In the data rows, the value 128 means zero.
Here are some numbered points:
(93 160 133 103 96 116 85 83 121 186 160 153 105 82 95 74 115 154 93 78 104 130 133 147 172) 0
(107 187 159 165 181 147 130 122 124 121 110 154 177 113 128 91 109 119 188 176 101 109 123 124 135) 1
(98 97 99 85 93 89 83 95 84 64 80 78 90 142 125 122 89 89 80 137 82 95 88 92 94) 2
(140 99 91 72 97 94 99 123 133 111 134 106 122 129 143 118 125 117 145 111 130 106 108 108 108) 3
(142 155 177 129 137 128 138 218 171 176 193 154 187 165 154 155 161 249 174 168 209 197 162 179 193) 4
(123 75 87 103 77 96 69 95 74 73 90 68 59 85 79 86 120 125 84 95 94 127 124 120 121) 5
(131 126 129 125 111 115 164 149 143 117 150 116 141 155 201 193 137 132 131 141 181 226 203 178 139) 6
(0 25 0 123 103 125 76 0 15 38 0 54 0 0 0 0 0 39 26 52 0 0 0 0 0) 7
(106 121 117 136 156 155 187 108 120 125 119 132 169 118 128 129 112 123 181 109 140 133 141 126 127) 8
(80 98 93 132 145 155 174 71 89 119 104 150 147 86 70 73 98 128 129 171 95 79 95 85 103) 9
(176 179 190 131 137 137 184 255 228 171 206 155 164 169 180 210 240 181 184 168 198 169 255 213 211) 10
(110 110 104 94 104 91 114 146 166 107 116 123 127 114 106 150 161 134 108 118 138 120 113 108 104) 11
(77 129 96 101 71 84 47 98 101 85 95 75 68 127 135 107 52 36 69 44 105 81 60 57 49) 12
(89 104 121 167 184 204 196 84 113 111 94 142 155 112 79 100 111 145 121 204 101 90 111 92 92) 13
(194 110 125 106 98 110 106 133 125 132 160 130 104 120 126 118 121 109 181 123 135 155 134 122 110) 14
(124 144 133 162 151 127 122 157 129 148 122 125 122 133 178 160 131 108 111 106 148 125 132 130 123) 15
(101 113 128 173 195 201 227 97 95 109 145 159 174 122 121 121 115 134 198 138 160 108 131 126 127) 16
(108 140 132 103 87 82 78 100 143 141 120 93 91 97 84 147 147 103 100 103 107 106 158 137 145) 17
(143 98 84 103 127 130 115 88 88 85 115 95 109 105 136 127 97 105 130 120 96 94 89 73 95) 18
(185 150 148 120 119 119 116 133 201 193 188 159 134 194 201 155 141 144 109 208 130 126 118 122 142) 19
(111 213 201 147 125 129 146 106 120 147 147 178 175 149 171 159 136 132 119 125 168 187 160 158 144) 20
(114 199 170 117 121 123 132 167 162 142 124 112 124 127 94 130 117 180 140 107 128 134 137 152 201) 21
(121 198 180 129 130 129 131 123 129 119 140 125 142 177 204 143 126 122 112 121 182 175 169 157 129) 22
(225 144 150 128 135 137 145 185 186 206 221 157 189 170 167 158 198 185 198 163 208 202 210 189 178) 23
(81 111 110 174 165 160 125 132 60 88 78 67 60 142 113 95 94 54 75 75 77 59 96 95 119) 24
(79 107 108 166 171 189 141 72 82 92 96 125 136 72 90 91 76 102 142 135 72 89 82 76 98) 25
(139 100 100 114 117 122 128 124 113 127 129 129 115 100 119 138 172 117 106 90 125 147 137 134 131) 26
(125 108 109 138 160 186 187 108 119 116 117 128 151 154 134 117 126 174 108 191 115 106 106 105 106) 27
(164 150 166 132 140 135 138 235 184 150 185 141 155 138 148 158 194 174 143 174 210 203 192 179 149) 28
(154 110 92 75 68 90 99 135 139 156 111 105 74 92 117 132 141 100 101 123 83 105 102 106 136) 29
(105 116 129 172 173 180 198 87 118 128 112 166 161 121 123 160 124 108 155 111 111 106 110 102 98) 30
(121 131 120 120 105 92 112 138 144 131 113 117 118 130 116 104 102 142 124 120 121 123 108 116 134) 31
(109 127 111 189 172 185 171 146 116 119 109 102 96 195 147 107 122 83 108 108 129 93 102 117 169) 32
(110 162 137 106 121 116 99 113 108 116 130 133 94 152 124 119 109 146 122 118 113 121 132 144 175) 33
(58 143 141 128 124 125 95 93 121 110 51 68 48 69 50 85 108 139 98 129 98 66 51 64 58) 34
(130 105 99 152 149 151 155 139 130 130 119 128 114 133 117 124 131 107 108 109 127 113 133 121 141) 35
(76 70 60 138 153 174 199 91 73 108 92 138 152 110 78 51 63 105 146 81 112 103 77 84 73) 36
(93 129 134 182 176 203 156 107 133 163 156 198 155 101 119 107 138 152 103 159 107 94 109 122 109) 37
(131 183 202 225 208 177 169 144 166 134 164 182 202 148 142 153 126 151 223 255 137 126 156 147 174) 38
Which two points above are nearest to each new point by angle, seen from the average point of the numbered points? Their numbers follow each, nearest first.
(228 119 172 117 128 118 128 165 228 180 165 148 163 145 138 140 128 156 225 128 218 198 164 133 146) 23 28
(113 143 127 116 119 84 109 162 152 95 130 108 91 113 109 134 153 161 114 178 103 101 123 104 92) 11 29
(123 153 167 207 255 254 255 165 186 255 209 255 203 164 176 255 224 162 153 255 155 146 160 158 160) 38 10
(151 90 104 88 98 98 110 105 115 128 142 145 118 122 132 129 133 122 120 120 134 139 110 116 127) 3 14
(87 115 104 121 132 137 151 85 96 133 118 161 148 88 76 80 100 133 128 151 115 100 101 101 110) 9 36
(111 174 162 160 140 143 126 176 117 141 137 120 117 141 152 161 149 117 104 115 117 124 128 120 174) 15 21
(118 199 135 225 228 189 202 124 164 209 198 255 197 134 134 140 138 193 192 255 147 144 158 155 132) 38 37
(117 118 123 138 128 132 157 128 117 117 140 133 144 131 161 160 126 139 109 142 141 179 160 144 123) 6 22
(87 144 127 139 129 136 124 103 116 118 124 112 96 103 92 92 100 131 135 157 93 93 88 90 67) 34 7
(112 169 158 148 124 129 120 199 92 107 116 107 108 148 157 141 115 108 93 108 104 119 125 108 170) 15 32
(204 91 106 103 92 93 110 110 134 174 129 152 137 124 119 112 122 121 154 145 102 116 117 116 104) 14 3
(87 115 88 84 75 86 60 104 102 84 97 82 85 129 140 108 77 57 83 64 106 85 68 70 65) 12 2
(107 121 124 136 154 160 185 118 123 128 125 139 170 139 120 125 108 125 186 115 136 123 125 112 120) 8 16
(112 87 115 178 193 210 255 105 132 150 158 167 183 130 107 117 100 133 196 128 153 110 132 134 135) 16 8
(96 127 117 104 115 94 93 140 135 119 116 99 112 99 96 103 114 143 134 101 108 118 120 112 128) 31 5
(130 172 163 121 122 127 115 140 172 186 189 136 132 138 127 135 122 248 142 128 155 176 161 177 159) 4 23
(121 181 191 214 237 233 199 121 131 149 169 175 255 132 145 130 154 138 210 184 137 120 142 143 141) 38 16
(84 145 148 126 125 125 108 131 126 122 83 90 97 93 85 117 142 162 115 136 124 106 81 92 85) 34 7
(135 101 97 101 110 99 107 178 104 99 114 110 115 176 136 121 103 102 124 108 128 174 169 152 123) 6 14
(225 112 115 103 120 103 111 151 164 153 142 121 125 119 118 136 126 126 154 112 143 140 131 133 124) 14 23
(113 149 139 125 124 127 105 107 131 150 128 161 149 112 113 113 96 126 171 158 113 98 119 111 92) 1 9
(163 96 123 92 113 102 105 123 141 184 143 177 154 87 106 87 108 120 148 146 120 120 111 110 109) 14 29
(181 105 107 76 93 100 107 114 114 122 105 117 113 141 167 152 108 131 125 89 119 101 107 119 120) 3 29
(104 136 138 182 195 205 225 109 118 144 146 152 196 141 127 113 113 141 192 141 138 128 133 136 118) 16 8
(78 136 138 121 115 101 71 102 154 126 115 92 37 71 89 98 116 133 89 123 90 87 55 89 71) 34 7
(195 106 111 88 116 105 107 128 206 167 144 130 112 131 112 124 96 98 173 128 137 125 128 114 113) 14 3
(195 119 114 101 97 101 106 110 82 120 117 98 102 98 129 140 159 148 109 122 151 166 119 132 157) 26 14
(205 104 109 111 98 90 135 112 127 89 126 93 131 199 187 120 97 120 128 125 150 186 151 156 177) 6 14
(102 131 125 147 141 135 117 102 118 119 100 120 127 98 104 97 116 90 154 150 84 95 95 106 98) 25 7
(140 121 133 101 101 104 110 92 110 140 141 197 176 96 94 100 92 149 149 184 105 105 110 108 112) 9 1
(154 126 118 104 94 109 106 137 164 153 155 129 107 161 159 136 146 125 93 132 128 123 104 111 129) 19 29
(92 139 121 107 117 92 96 139 133 116 115 96 101 88 95 83 84 151 144 94 95 114 119 111 137) 31 5
(109 130 123 121 99 109 107 116 138 116 117 104 107 91 106 124 132 87 107 89 102 107 116 120 149) 17 29
(147 115 99 94 108 111 112 111 136 117 124 105 114 189 149 133 121 128 122 112 127 196 164 177 157) 6 22
(142 100 111 108 97 90 130 126 122 100 126 97 114 150 174 151 120 107 116 116 148 178 165 138 109) 6 22
(77 149 121 116 99 98 79 107 123 116 118 91 47 89 89 71 90 132 109 158 82 77 71 81 46) 34 7
(93 163 132 140 127 129 117 159 139 98 109 107 97 109 113 114 130 156 110 106 107 120 129 132 167) 21 33
(142 197 229 121 119 113 145 142 213 183 165 168 152 151 169 186 202 171 148 140 129 150 173 191 231) 10 4
(172 115 98 100 99 95 112 116 164 152 137 115 118 103 104 118 139 133 160 117 142 140 118 119 115) 14 3
(139 55 0 47 54 49 65 56 76 43 20 71 37 45 58 92 134 89 42 49 90 120 76 96 109) 5 2
(110 184 162 203 183 160 156 198 147 147 125 116 139 146 191 177 140 119 135 111 164 128 136 126 113) 15 22
(174 98 66 68 98 91 89 99 83 77 115 77 93 118 155 138 107 98 122 115 100 90 85 67 87) 18 3
(143 126 136 119 149 112 126 165 151 144 156 113 147 203 221 153 133 147 123 152 170 224 195 181 177) 6 22
(114 139 163 202 230 228 219 123 122 148 165 190 206 140 145 146 124 173 201 126 145 135 127 151 121) 16 38
(117 214 205 151 128 130 137 116 146 211 166 169 175 152 162 155 143 154 129 134 169 174 169 179 168) 20 22
(118 114 104 151 149 170 164 98 114 123 131 163 140 133 142 154 155 94 109 137 96 92 71 117 108) 30 37
(173 86 53 82 81 57 74 87 91 150 126 161 134 91 128 139 142 77 74 31 107 132 136 124 145) 26 29
(121 222 197 186 182 156 157 205 165 163 160 139 163 158 195 204 181 142 147 143 172 143 173 174 184) 10 28
(124 129 146 149 145 128 116 128 153 141 124 109 107 96 108 125 138 114 117 102 119 116 117 139 144) 17 0
(116 127 140 99 93 96 118 138 159 114 114 105 104 101 113 109 82 132 143 183 100 108 99 112 107) 31 29
(184 105 116 93 96 100 106 120 137 185 148 148 125 112 121 112 94 122 204 123 117 99 134 102 117) 14 3
(105 53 33 109 106 116 127 79 74 88 81 109 94 67 86 88 61 95 101 119 77 76 58 54 71) 7 18
(112 149 142 111 90 119 127 112 112 152 171 174 134 97 107 124 118 185 138 112 130 155 181 153 128) 0 4
(73 101 97 115 96 137 141 76 104 92 90 142 101 55 63 62 104 116 95 98 75 78 87 105 117) 7 9
(191 116 108 94 109 101 113 110 110 112 120 98 121 191 154 130 126 120 119 125 154 145 191 174 133) 6 14
(134 113 112 70 93 108 102 102 172 112 122 110 105 100 112 141 145 104 103 87 126 122 139 149 155) 17 29
(123 137 122 98 93 106 96 82 114 160 142 134 106 106 109 90 116 133 90 93 111 118 120 137 144) 0 17
(143 124 111 102 114 110 91 130 101 80 102 103 93 115 118 108 124 123 107 104 133 136 151 137 132) 5 2
(103 113 116 175 189 194 212 119 110 105 129 139 152 130 122 118 114 122 167 128 145 104 126 122 134) 16 8
(120 141 120 121 126 111 139 137 131 138 124 125 136 186 156 163 143 119 125 136 157 151 161 155 151) 6 22
(163 137 145 112 116 105 132 182 200 158 139 121 158 214 206 157 129 136 142 131 153 133 115 116 119) 19 23
(120 172 151 120 124 124 104 178 138 126 127 104 111 129 109 115 127 160 130 125 139 122 137 141 177) 21 33
(191 97 109 103 91 81 107 122 161 131 108 109 97 102 123 97 80 117 176 118 133 131 136 95 127) 14 3
(85 60 16 120 124 128 147 51 72 102 88 129 100 51 62 62 33 117 93 123 76 78 48 60 72) 7 9
(121 89 101 91 92 91 87 136 100 70 108 91 74 95 103 124 154 120 103 116 144 149 114 131 117) 5 11
(127 82 88 62 66 82 100 117 95 81 75 93 91 147 161 121 92 85 92 125 93 77 99 98 79) 2 12
(146 110 131 125 145 152 142 116 133 162 141 172 162 97 113 96 117 128 156 149 127 119 114 116 114) 37 16
(133 25 0 20 37 31 44 32 35 0 0 49 4 17 33 79 126 70 4 16 72 110 60 84 108) 5 2
(158 107 113 89 104 92 101 133 156 123 114 106 110 110 134 173 189 110 99 116 157 159 163 142 134) 26 11
(89 157 147 143 128 127 99 75 93 108 99 166 149 70 94 90 91 83 159 131 95 93 80 103 75) 25 9
(197 103 119 90 95 110 127 119 139 177 184 200 119 128 113 120 122 118 200 159 104 111 112 117 113) 14 19
(130 90 87 91 76 72 96 121 154 137 102 110 111 109 88 74 84 148 120 112 107 115 83 96 106) 31 3
(100 109 105 147 142 140 127 128 101 114 113 88 81 129 119 97 108 93 88 88 93 73 102 99 120) 24 7
(85 140 109 143 123 116 133 113 128 129 136 135 135 100 109 81 108 136 137 121 95 119 110 124 151) 0 9
(118 174 159 112 132 115 95 140 103 113 118 111 118 150 161 142 120 110 99 114 151 158 138 145 132) 22 20
(92 167 144 120 108 106 88 111 85 109 103 111 102 144 147 123 101 92 102 88 131 131 120 109 100) 12 2
(128 179 195 131 127 126 129 130 192 171 160 153 135 132 143 164 185 154 132 128 123 126 145 146 184) 10 4
(100 155 145 136 120 122 106 113 109 108 113 148 149 112 116 102 102 97 142 129 110 114 114 125 108) 1 12
(140 153 176 135 148 142 143 252 176 159 202 147 160 139 158 179 226 164 128 196 214 197 197 169 148) 28 10
(67 32 24 110 123 117 104 40 4 57 66 107 98 39 0 26 53 52 115 66 0 39 43 26 37) 7 25
(62 73 86 131 111 128 96 64 43 22 69 93 92 41 95 55 74 72 111 135 45 60 55 71 42) 7 25
(97 174 139 133 120 102 122 141 149 155 139 122 144 120 124 93 107 150 169 117 113 137 129 161 200) 21 33
(105 150 137 118 106 80 101 67 132 156 146 119 69 83 96 78 100 117 95 54 105 96 142 136 144) 0 17
(83 168 138 124 122 104 107 96 133 163 118 141 108 104 99 88 109 149 113 96 121 131 157 153 165) 0 33
(103 194 154 144 141 112 118 158 140 130 136 110 123 104 124 134 130 153 138 116 125 124 136 123 139) 21 4
(118 86 103 99 92 103 89 119 147 152 138 114 89 101 104 121 160 146 85 102 95 91 125 100 110) 29 17
